In the rows, 100 means zero.
Named turns come first, each shown by rows before and after it. Which turns, in which order, take the first row of each pair that follows to the second? Write the first one first, as in the answered first pair.
turn j398:
[124, 85, 114, 82, 93, 94, 100, 93, 83, 79, 79, 104, 98, 81, 91, 100, 110, 97, 94, 107, 108, 84, 111] => [99, 83, 100, 98, 98, 126, 89, 69, 93, 91, 104, 105, 108, 120, 108, 120, 109, 98, 112, 105, 81, 99, 93]
[148, 111, 118, 79, 97, 70, 79, 88, 102, 93, 73, 105, 97, 112, 106, 88, 114, 110, 93, 121, 95, 108, 113] => [115, 115, 112, 94, 102, 102, 73, 79, 113, 106, 102, 106, 88, 143, 123, 107, 113, 105, 106, 119, 69, 125, 93]
[122, 96, 101, 94, 114, 89, 84, 85, 104, 99, 86, 90, 126, 111, 89, 90, 97, 102, 111, 120, 109, 94, 113] => [82, 111, 106, 104, 116, 118, 89, 98, 119, 110, 116, 92, 93, 123, 102, 102, 94, 92, 116, 116, 92, 112, 92]
turn j896:
[111, 65, 73, 103, 106, 91, 99, 95, 103, 89, 97, 94, 105, 81, 105, 103, 88, 115, 106, 82, 103, 97, 119] => [101, 67, 84, 99, 94, 89, 106, 100, 95, 80, 98, 95, 95, 75, 99, 100, 83, 124, 94, 83, 101, 95, 113]
[68, 132, 115, 111, 102, 109, 99, 109, 120, 99, 115, 86, 61, 90, 103, 111, 94, 89, 113, 114, 98, 113, 90] => [79, 127, 100, 115, 115, 109, 89, 104, 130, 110, 114, 84, 73, 96, 111, 115, 99, 81, 127, 112, 100, 116, 96]
[107, 93, 102, 101, 95, 84, 90, 94, 86, 83, 86, 104, 117, 101, 86, 81, 79, 130, 88, 109, 90, 98, 101] => [92, 102, 120, 93, 83, 92, 106, 107, 82, 79, 90, 105, 99, 97, 81, 86, 88, 119, 75, 114, 97, 99, 95]
[121, 101, 107, 91, 118, 78, 79, 97, 119, 104, 87, 91, 110, 109, 96, 75, 94, 94, 116, 106, 102, 96, 93] => [116, 100, 113, 91, 111, 74, 80, 96, 110, 96, 86, 93, 108, 105, 91, 70, 86, 108, 107, 105, 98, 93, 91]
turn j931:
[118, 104, 92, 117, 121, 107, 89, 99, 126, 115, 110, 91, 99, 96, 113, 77, 77, 91, 127, 85, 99, 105, 134] => [122, 100, 91, 116, 119, 105, 83, 85, 119, 110, 107, 90, 115, 105, 111, 76, 74, 100, 127, 89, 93, 102, 134]
[110, 92, 83, 102, 94, 101, 91, 106, 82, 113, 101, 102, 97, 81, 110, 120, 121, 90, 110, 91, 111, 103, 142] => [107, 93, 79, 107, 98, 100, 88, 113, 86, 116, 107, 102, 90, 77, 112, 117, 114, 96, 112, 88, 106, 106, 140]
[87, 120, 118, 86, 72, 117, 111, 83, 73, 68, 88, 106, 114, 102, 79, 98, 97, 114, 84, 102, 86, 104, 104] => [86, 126, 123, 83, 70, 119, 120, 94, 75, 72, 86, 107, 104, 93, 81, 104, 109, 97, 80, 103, 99, 105, 108]
[79, 103, 98, 97, 115, 103, 74, 98, 127, 123, 142, 122, 99, 115, 103, 96, 71, 110, 113, 111, 52, 84, 94] => [90, 95, 102, 86, 107, 102, 72, 73, 114, 111, 130, 120, 127, 132, 95, 100, 80, 113, 111, 121, 54, 76, 96]
Now pairs of rows:
(two turns a pair)
[86, 87, 71, 131, 118, 79, 83, 109, 109, 125, 104, 91, 92, 90, 96, 91, 65, 130, 102, 82, 92, 107, 96] => [77, 95, 90, 123, 105, 75, 100, 125, 102, 115, 100, 93, 71, 76, 86, 86, 66, 130, 84, 85, 98, 105, 94] -> j398 j896
[86, 99, 90, 108, 111, 89, 128, 120, 76, 114, 104, 115, 75, 72, 100, 129, 98, 114, 69, 74, 97, 105, 95] => [89, 90, 85, 111, 109, 83, 111, 95, 67, 104, 102, 115, 99, 92, 96, 122, 82, 143, 74, 77, 76, 101, 91] -> j931 j931
[104, 84, 93, 110, 102, 117, 98, 93, 92, 110, 97, 109, 104, 97, 110, 115, 119, 88, 117, 89, 121, 104, 112] => [106, 82, 89, 115, 107, 112, 92, 97, 96, 113, 99, 108, 100, 93, 112, 110, 113, 93, 120, 85, 118, 106, 112] -> j398 j896
[86, 117, 106, 93, 105, 106, 99, 112, 117, 108, 107, 92, 81, 105, 108, 105, 108, 74, 114, 93, 95, 101, 97] => [111, 109, 106, 88, 103, 76, 95, 115, 108, 97, 87, 91, 90, 83, 96, 83, 98, 93, 106, 91, 103, 87, 112] -> j931 j398
[90, 127, 125, 81, 103, 85, 97, 118, 111, 97, 71, 115, 90, 116, 79, 88, 133, 68, 111, 123, 133, 99, 90] => [95, 126, 101, 99, 127, 81, 78, 127, 132, 118, 81, 115, 85, 111, 93, 84, 121, 69, 131, 111, 125, 107, 93] -> j931 j896
[69, 86, 91, 117, 89, 121, 132, 113, 80, 91, 115, 107, 94, 62, 114, 103, 89, 98, 98, 77, 92, 84, 108] => [84, 78, 89, 114, 88, 107, 124, 103, 72, 85, 104, 106, 110, 58, 108, 92, 79, 114, 97, 76, 90, 77, 113] -> j931 j398
[83, 85, 68, 117, 98, 116, 94, 100, 103, 122, 117, 114, 100, 102, 116, 121, 92, 106, 98, 86, 93, 110, 82] => [117, 74, 64, 107, 96, 92, 90, 89, 90, 111, 90, 112, 128, 89, 103, 110, 94, 115, 93, 87, 109, 94, 101] -> j398 j398
[99, 116, 146, 70, 91, 90, 89, 106, 110, 81, 94, 86, 89, 103, 87, 76, 103, 100, 103, 132, 87, 95, 102] => [101, 118, 140, 71, 103, 97, 89, 113, 122, 93, 96, 85, 83, 103, 95, 85, 114, 78, 112, 132, 96, 100, 106] -> j931 j896
[119, 112, 104, 101, 112, 105, 77, 112, 96, 74, 102, 94, 93, 113, 93, 81, 100, 99, 110, 97, 91, 85, 93] => [121, 113, 109, 95, 108, 106, 82, 111, 94, 73, 98, 94, 97, 114, 91, 85, 108, 92, 107, 100, 98, 83, 96] -> j931 j931
[75, 105, 100, 111, 79, 118, 115, 114, 89, 94, 115, 100, 83, 89, 102, 98, 90, 111, 84, 92, 84, 119, 88] => [82, 97, 102, 107, 73, 116, 109, 92, 79, 84, 107, 98, 106, 104, 97, 96, 89, 123, 85, 98, 77, 113, 88] -> j931 j931
[83, 93, 128, 95, 90, 86, 96, 97, 93, 81, 95, 94, 94, 104, 75, 82, 86, 133, 89, 98, 86, 94, 100] => [89, 96, 137, 83, 84, 90, 111, 99, 90, 78, 86, 93, 95, 101, 72, 91, 108, 111, 82, 105, 106, 91, 106] -> j931 j931
[73, 114, 83, 120, 135, 112, 81, 114, 137, 138, 131, 97, 77, 105, 122, 107, 92, 88, 132, 86, 84, 119, 93] => [71, 101, 88, 121, 118, 99, 68, 84, 111, 115, 124, 98, 101, 119, 106, 89, 63, 142, 121, 89, 55, 108, 83] -> j931 j896
[111, 107, 97, 112, 112, 104, 80, 84, 111, 101, 106, 91, 123, 113, 92, 110, 103, 86, 127, 107, 104, 115, 105] => [98, 120, 113, 107, 107, 107, 95, 111, 117, 103, 112, 92, 91, 97, 90, 111, 109, 71, 118, 107, 115, 120, 101] -> j931 j398
[133, 76, 77, 116, 131, 63, 60, 98, 111, 105, 89, 98, 113, 84, 103, 85, 84, 118, 117, 89, 96, 83, 118] => [145, 74, 90, 95, 118, 69, 76, 86, 100, 94, 71, 97, 132, 92, 95, 98, 112, 94, 109, 103, 120, 75, 127] -> j931 j931
[107, 98, 67, 98, 84, 112, 141, 124, 75, 111, 92, 108, 85, 46, 103, 119, 118, 89, 60, 76, 136, 80, 111] => [98, 101, 53, 113, 99, 112, 128, 134, 91, 127, 108, 109, 71, 42, 115, 114, 102, 95, 73, 67, 122, 90, 105] -> j931 j896
[91, 98, 102, 117, 118, 105, 70, 88, 129, 103, 129, 89, 96, 125, 115, 95, 115, 83, 131, 115, 98, 99, 95] => [96, 90, 99, 118, 112, 96, 62, 74, 116, 93, 122, 89, 111, 128, 109, 86, 100, 110, 127, 114, 88, 91, 95] -> j931 j896
[122, 112, 90, 104, 107, 89, 112, 83, 106, 86, 88, 99, 91, 81, 107, 83, 96, 118, 93, 89, 98, 102, 90] => [114, 120, 100, 98, 102, 98, 123, 92, 107, 85, 89, 99, 78, 80, 107, 90, 107, 103, 88, 93, 105, 105, 87] -> j896 j896
[116, 97, 95, 92, 103, 105, 126, 116, 97, 105, 90, 99, 102, 75, 107, 128, 130, 66, 83, 101, 146, 94, 121] => [124, 76, 66, 109, 111, 108, 96, 70, 89, 106, 94, 99, 149, 108, 113, 129, 109, 104, 100, 95, 114, 92, 118] -> j398 j896
[104, 91, 94, 115, 130, 102, 97, 78, 124, 106, 103, 102, 96, 126, 108, 150, 137, 82, 97, 97, 101, 88, 94] => [97, 93, 89, 123, 136, 101, 94, 89, 130, 113, 112, 103, 83, 118, 112, 146, 128, 86, 100, 90, 95, 94, 90] -> j931 j931
[88, 83, 83, 136, 94, 110, 115, 78, 91, 105, 109, 99, 120, 104, 96, 103, 89, 97, 106, 76, 93, 109, 94] => [109, 81, 90, 126, 90, 88, 121, 88, 84, 96, 90, 97, 120, 81, 84, 91, 90, 98, 96, 78, 109, 98, 106] -> j398 j398
[129, 90, 67, 109, 125, 88, 84, 86, 113, 112, 89, 107, 125, 97, 111, 101, 86, 111, 117, 104, 102, 101, 120] => [90, 102, 78, 118, 120, 109, 85, 90, 121, 115, 117, 109, 98, 115, 117, 103, 75, 118, 119, 102, 75, 114, 96] -> j398 j931
[104, 85, 80, 118, 109, 89, 82, 94, 87, 92, 107, 83, 109, 107, 107, 94, 86, 125, 105, 85, 92, 96, 100] => [88, 91, 96, 114, 93, 93, 95, 103, 78, 82, 110, 85, 93, 104, 100, 92, 83, 130, 90, 87, 89, 95, 93] -> j896 j398
[136, 96, 102, 99, 119, 75, 91, 96, 77, 85, 61, 139, 136, 100, 92, 114, 112, 106, 93, 106, 126, 94, 110] => [86, 103, 90, 124, 125, 116, 79, 85, 93, 103, 105, 143, 119, 139, 115, 134, 98, 113, 111, 100, 83, 118, 79] -> j398 j896
[102, 94, 97, 110, 111, 78, 76, 100, 111, 97, 97, 98, 94, 111, 97, 77, 70, 128, 119, 98, 76, 108, 90] => [98, 96, 123, 91, 85, 82, 95, 88, 89, 74, 85, 98, 101, 120, 80, 81, 83, 128, 99, 111, 84, 99, 87] -> j931 j896
[68, 108, 98, 108, 109, 100, 97, 123, 109, 114, 105, 89, 67, 81, 108, 88, 96, 70, 94, 93, 97, 111, 84] => [113, 92, 82, 101, 117, 73, 85, 110, 103, 111, 77, 86, 105, 69, 102, 78, 101, 72, 100, 94, 116, 95, 109] -> j896 j398
[81, 110, 121, 97, 120, 92, 67, 74, 122, 83, 113, 98, 124, 132, 111, 99, 95, 126, 127, 108, 70, 110, 99] => [87, 109, 134, 83, 106, 92, 78, 65, 109, 70, 99, 98, 135, 135, 100, 103, 109, 121, 114, 118, 81, 102, 103] -> j931 j896
[77, 103, 125, 120, 87, 100, 112, 95, 97, 97, 127, 89, 108, 96, 91, 72, 74, 125, 74, 103, 74, 112, 63] => [118, 96, 130, 98, 83, 76, 120, 95, 87, 86, 92, 87, 133, 79, 77, 66, 94, 110, 65, 112, 109, 96, 87] -> j896 j398
[128, 108, 79, 105, 112, 85, 85, 112, 116, 124, 90, 93, 111, 92, 112, 83, 109, 98, 136, 98, 116, 102, 103] => [113, 106, 74, 115, 111, 88, 78, 107, 113, 123, 103, 96, 108, 98, 113, 78, 92, 121, 136, 93, 94, 105, 91] -> j398 j896
[102, 82, 136, 99, 76, 83, 145, 109, 84, 72, 105, 98, 100, 80, 72, 93, 76, 114, 86, 129, 122, 93, 95] => [66, 90, 132, 115, 82, 117, 143, 104, 98, 86, 135, 99, 86, 109, 89, 110, 74, 108, 99, 127, 98, 111, 72] -> j398 j398
[131, 96, 90, 98, 112, 86, 85, 87, 99, 102, 88, 97, 133, 120, 108, 96, 98, 102, 118, 106, 92, 99, 106] => [134, 94, 97, 91, 103, 81, 92, 88, 89, 93, 82, 98, 133, 113, 100, 95, 99, 107, 106, 107, 98, 94, 108] -> j931 j896
[85, 99, 102, 114, 108, 111, 82, 85, 134, 107, 125, 102, 105, 144, 95, 107, 101, 118, 128, 123, 81, 115, 91] => [88, 111, 124, 106, 102, 77, 94, 131, 131, 96, 114, 102, 63, 93, 79, 76, 86, 129, 107, 118, 97, 107, 97] -> j398 j931
[127, 90, 123, 84, 98, 92, 91, 86, 107, 94, 95, 94, 121, 104, 91, 86, 85, 109, 86, 94, 101, 89, 107] => [102, 94, 124, 91, 95, 115, 92, 77, 110, 99, 113, 95, 116, 126, 98, 99, 86, 107, 90, 94, 84, 99, 91] -> j896 j398
[84, 90, 100, 103, 86, 113, 102, 94, 88, 101, 107, 95, 107, 102, 101, 104, 86, 114, 91, 99, 92, 97, 97] => [89, 91, 105, 95, 82, 116, 110, 95, 86, 99, 101, 95, 109, 100, 99, 109, 99, 100, 87, 103, 103, 95, 100] -> j931 j931
[92, 116, 96, 107, 100, 96, 108, 117, 110, 118, 105, 103, 83, 94, 102, 107, 100, 90, 100, 99, 104, 95, 99] => [97, 108, 84, 111, 104, 102, 96, 94, 109, 120, 105, 103, 108, 114, 107, 114, 100, 95, 111, 99, 93, 95, 98] -> j398 j398
[110, 111, 113, 98, 81, 98, 98, 101, 76, 83, 87, 100, 94, 94, 122, 96, 101, 103, 118, 110, 101, 107, 108] => [110, 113, 111, 99, 84, 102, 100, 106, 82, 89, 89, 101, 90, 92, 126, 99, 105, 93, 122, 109, 106, 110, 111] -> j931 j896
[107, 114, 62, 107, 116, 105, 67, 105, 118, 133, 85, 90, 89, 85, 112, 83, 129, 94, 114, 95, 120, 87, 110] => [106, 108, 57, 114, 114, 99, 57, 97, 110, 127, 87, 91, 95, 86, 109, 74, 111, 121, 112, 89, 104, 84, 106] -> j398 j896
[100, 92, 93, 108, 103, 93, 94, 114, 103, 97, 128, 90, 109, 124, 94, 68, 81, 105, 107, 104, 83, 107, 119] => [87, 100, 110, 102, 92, 97, 109, 124, 97, 90, 131, 92, 92, 120, 88, 70, 86, 102, 94, 108, 87, 108, 112] -> j896 j896
[94, 113, 127, 93, 81, 112, 112, 111, 94, 80, 101, 105, 86, 104, 87, 93, 98, 86, 92, 119, 108, 105, 86] => [116, 105, 118, 88, 83, 106, 111, 105, 92, 80, 87, 105, 106, 99, 87, 98, 108, 78, 93, 121, 123, 99, 99] -> j398 j931
[106, 94, 108, 88, 136, 111, 116, 89, 116, 100, 78, 82, 120, 123, 98, 91, 82, 91, 93, 105, 76, 116, 107] => [100, 95, 116, 86, 124, 106, 120, 91, 105, 90, 78, 82, 115, 118, 92, 84, 74, 104, 81, 105, 72, 114, 104] -> j896 j896
[86, 99, 103, 99, 101, 108, 98, 98, 107, 105, 106, 111, 84, 88, 97, 93, 87, 127, 82, 98, 72, 89, 88] => [92, 102, 115, 87, 93, 104, 111, 107, 103, 98, 96, 110, 80, 78, 89, 93, 99, 116, 73, 103, 88, 84, 92] -> j398 j896
[89, 122, 113, 84, 74, 92, 118, 119, 111, 63, 92, 101, 59, 78, 105, 86, 102, 121, 93, 107, 101, 95, 98] => [84, 125, 100, 95, 92, 100, 108, 128, 132, 82, 106, 100, 49, 83, 120, 90, 100, 109, 110, 101, 95, 106, 95] -> j896 j931
[88, 95, 92, 109, 95, 122, 86, 96, 139, 119, 116, 78, 103, 136, 104, 103, 108, 88, 121, 109, 81, 109, 86] => [100, 88, 92, 103, 88, 115, 84, 76, 126, 108, 103, 78, 129, 143, 96, 101, 107, 100, 117, 114, 82, 99, 90] -> j896 j931
[71, 105, 86, 93, 117, 108, 108, 123, 98, 113, 118, 112, 78, 100, 106, 111, 110, 92, 94, 101, 98, 101, 94] => [104, 95, 80, 87, 119, 80, 105, 123, 89, 105, 94, 111, 95, 77, 96, 96, 107, 101, 88, 99, 115, 86, 113] -> j398 j931
[93, 87, 104, 102, 84, 88, 112, 112, 86, 105, 82, 104, 72, 58, 90, 112, 83, 125, 91, 100, 112, 78, 111] => [84, 93, 110, 100, 83, 97, 118, 119, 90, 107, 87, 104, 62, 60, 91, 118, 90, 114, 91, 102, 115, 81, 106] -> j931 j896
[111, 106, 113, 93, 96, 99, 115, 111, 91, 83, 78, 98, 96, 86, 89, 101, 112, 91, 85, 111, 120, 90, 104] => [107, 95, 97, 103, 99, 114, 98, 76, 89, 85, 88, 99, 127, 119, 97, 112, 103, 110, 99, 111, 96, 93, 97] -> j398 j896
[81, 103, 76, 112, 85, 113, 123, 113, 80, 100, 109, 104, 86, 70, 105, 117, 89, 106, 70, 71, 103, 94, 98] => [90, 104, 64, 114, 100, 120, 119, 113, 97, 114, 111, 101, 92, 78, 115, 128, 105, 80, 89, 72, 113, 99, 104] -> j896 j896
[117, 100, 104, 81, 99, 91, 91, 88, 112, 100, 80, 93, 110, 111, 94, 97, 111, 82, 109, 115, 115, 97, 102] => [92, 108, 103, 91, 103, 110, 91, 94, 121, 109, 101, 94, 89, 120, 106, 106, 107, 76, 114, 113, 102, 109, 89] -> j398 j931
[107, 88, 102, 94, 122, 121, 87, 100, 132, 126, 116, 104, 110, 113, 129, 94, 111, 94, 147, 105, 84, 111, 80] => [101, 80, 108, 97, 104, 101, 85, 92, 106, 104, 110, 107, 111, 102, 113, 71, 78, 147, 125, 100, 64, 100, 74] -> j896 j896
[95, 107, 105, 93, 88, 110, 129, 131, 86, 99, 96, 93, 76, 85, 99, 111, 118, 93, 83, 90, 115, 93, 100] => [81, 101, 88, 106, 94, 135, 115, 101, 91, 109, 114, 93, 97, 122, 113, 129, 117, 98, 102, 90, 90, 103, 87] -> j398 j398
[107, 78, 81, 86, 81, 113, 100, 69, 80, 96, 82, 98, 131, 115, 92, 115, 113, 104, 88, 110, 103, 93, 100] => [97, 94, 84, 86, 89, 119, 120, 114, 98, 112, 91, 100, 88, 83, 103, 122, 127, 71, 83, 101, 126, 103, 103] -> j931 j931
[91, 96, 82, 107, 111, 106, 101, 120, 120, 122, 118, 103, 91, 79, 112, 117, 109, 89, 117, 92, 114, 109, 115] => [101, 93, 85, 106, 109, 86, 96, 126, 114, 114, 109, 102, 88, 64, 104, 99, 94, 108, 111, 89, 112, 103, 120] -> j931 j398
[90, 97, 101, 107, 95, 108, 102, 98, 97, 98, 109, 102, 97, 107, 104, 105, 97, 104, 99, 98, 94, 101, 93] => [97, 98, 108, 100, 90, 98, 108, 106, 94, 93, 101, 101, 92, 95, 98, 99, 100, 103, 91, 99, 103, 96, 96] -> j931 j398
[96, 101, 104, 94, 102, 108, 80, 62, 114, 100, 102, 92, 125, 151, 98, 94, 100, 112, 123, 117, 73, 107, 86] => [80, 107, 125, 88, 82, 106, 95, 70, 99, 84, 102, 95, 107, 142, 86, 89, 94, 124, 102, 118, 71, 104, 78] -> j896 j896
[125, 97, 94, 102, 116, 83, 77, 114, 124, 108, 82, 109, 97, 94, 98, 91, 98, 113, 111, 102, 108, 107, 104] => [108, 97, 94, 110, 112, 91, 73, 105, 120, 105, 94, 110, 97, 107, 99, 92, 84, 131, 111, 100, 88, 110, 92] -> j398 j896
[97, 107, 125, 114, 89, 115, 110, 97, 81, 108, 97, 102, 82, 77, 94, 104, 95, 115, 84, 106, 102, 88, 102] => [106, 109, 114, 114, 105, 125, 105, 99, 99, 126, 99, 100, 88, 85, 106, 117, 115, 83, 103, 109, 113, 94, 108] -> j896 j896
[75, 102, 123, 130, 88, 133, 130, 75, 100, 122, 90, 111, 80, 83, 119, 98, 97, 88, 105, 117, 103, 102, 95] => [95, 87, 108, 130, 91, 127, 117, 48, 93, 120, 80, 111, 116, 96, 118, 99, 97, 97, 112, 119, 100, 94, 103] -> j398 j398
[99, 102, 85, 96, 70, 112, 116, 128, 82, 117, 75, 108, 107, 65, 97, 108, 131, 95, 72, 94, 129, 108, 115] => [85, 102, 67, 119, 85, 105, 96, 135, 93, 128, 96, 110, 90, 60, 105, 92, 95, 128, 83, 78, 99, 117, 105] -> j931 j931
[94, 93, 97, 100, 93, 113, 93, 73, 98, 105, 114, 114, 129, 112, 118, 113, 106, 95, 96, 92, 76, 91, 84] => [91, 108, 109, 96, 100, 109, 108, 115, 116, 114, 115, 112, 89, 84, 120, 110, 118, 65, 93, 93, 99, 96, 88] -> j398 j896
[88, 82, 98, 85, 92, 95, 82, 68, 87, 105, 112, 100, 120, 115, 95, 88, 96, 102, 110, 101, 75, 77, 80] => [83, 89, 115, 72, 80, 100, 101, 75, 79, 97, 105, 100, 111, 109, 88, 94, 111, 88, 96, 109, 90, 73, 79] -> j896 j931
[116, 90, 108, 94, 83, 70, 89, 107, 99, 112, 88, 94, 96, 84, 89, 60, 81, 117, 110, 102, 97, 96, 87] => [123, 89, 115, 82, 77, 74, 97, 100, 92, 105, 78, 93, 107, 88, 84, 65, 95, 106, 105, 110, 110, 89, 92] -> j931 j931
[132, 92, 108, 83, 109, 88, 86, 78, 100, 91, 77, 104, 135, 103, 80, 93, 101, 92, 107, 116, 114, 95, 120] => [76, 104, 112, 101, 105, 128, 86, 74, 109, 101, 118, 108, 106, 136, 94, 109, 91, 97, 113, 112, 78, 118, 85] -> j896 j398
[106, 60, 88, 94, 103, 133, 126, 114, 56, 93, 82, 108, 97, 77, 103, 117, 126, 96, 60, 102, 118, 91, 101] => [120, 56, 70, 99, 120, 134, 114, 108, 70, 106, 81, 106, 110, 83, 113, 122, 130, 84, 78, 101, 121, 94, 108] -> j896 j896
